128 stands for zero in the data rows.
Here are some points, each followed by its number:
[114 108 127 130 104 121  98 135 148 123 125 135] 0
[ 99 124  84 149 116 104 112 144  82 164 122 113] 1
[141 136 104  98 144 126 108 118 136 119  98 117] 2
[144 130 122  72 126 127 125 123 127 142  94 139] 3
[ 83  93 163 135  95 153 135 138 126  85 147 131] 4
[111 138 140 139 119 123 141 132  96 148 128 143] 5
[171 101 174 142  99 149 173 140 155 137 120 135] 6
[105 177 139 135 159  80  77  75  83  99 110  99] 7
[137 116  89 117 129 123 121 123 116 136 115 123] 8
[126 125 135 119 114 155 119 136 114 124 140 137] 9
[150 141 142 141 155 114 114 126 115 150 128 133] 10
[164  88 150 188  94 157 157 170 143 129 131 110] 11
[130 130 113 132 138 146 108 125 118 150  99 116] 12
[132 102 184 151  82 154  96 120 155 101 147 159] 13
[128 119 179 119 125 106 101 130 143 110 123 128] 14
[ 81  81 117 136 112  65 104 117  59 127 151 109] 15
[139 127  68 144 137 121 141 132  90 136 116 105] 16
[140 187 149  75 113 154 121 144 181 155 107 188] 17
[155 175 133 111 155 137 157 122 158 125  89 116] 18
[ 99 128 187 150 115  91 141 113 106 106 102 153] 19
[120 122 137 159  87  78  98 136  97 125 123 102] 20
New points follow, each followed by the numbers of its three nearest points above, looking only along the 3 directions in which the numbered points spread most, nearest first.
[145 114 151 120 101 135 103 151 183  87 169 110] 13 4 9
[143 141 150 148 119 171 152 185 110 132 135 143] 6 9 11
[111  96 107 127  98 117 104 112 128 129 127 108] 5 20 0
[102  87 111 139 132 100 129 133 126 119 129 132] 5 20 0
[128 138 151 118 109 148 135 152 158 109 166 123] 9 0 6
[140 139 171  88 111 157 133 136 196  91 134 111] 17 6 14
[140 108 150 160 135 131 164 159 130 160  98 123] 9 0 5
[133 135 112 142 171 137 142 135  78 132  85 132] 8 12 10
[131 177 133 119 171 100 147 133 123 169 156 122] 2 3 12
[125 152 117 112 139 172 146  99 167 125 138 159] 18 3 17
[116  99 118 145 145  91 118 100  80 155 119 102] 1 20 16
[ 95 140 142 116 136 142 119  93 138 102 180 126] 14 19 0
[120 117 143 125 138 128 147 122 116 105 151 120] 0 5 9
[119 169 114 144 205  83 129 132  78 129  92 134] 2 8 7
[ 93 128  98 125 116 124 127 126 111 158 129 132] 8 12 5
[121 118 155 110 118 132 158 123 125 149 132 161] 9 0 5
[130 118 200 111 113 126 164 119 175  91 134 105] 13 14 4
[125 118 159 120  92 169 133 142 152 145 136 122] 6 9 0
[ 99 111 155 130 119  96  97 117  94  92 143 131] 19 20 14
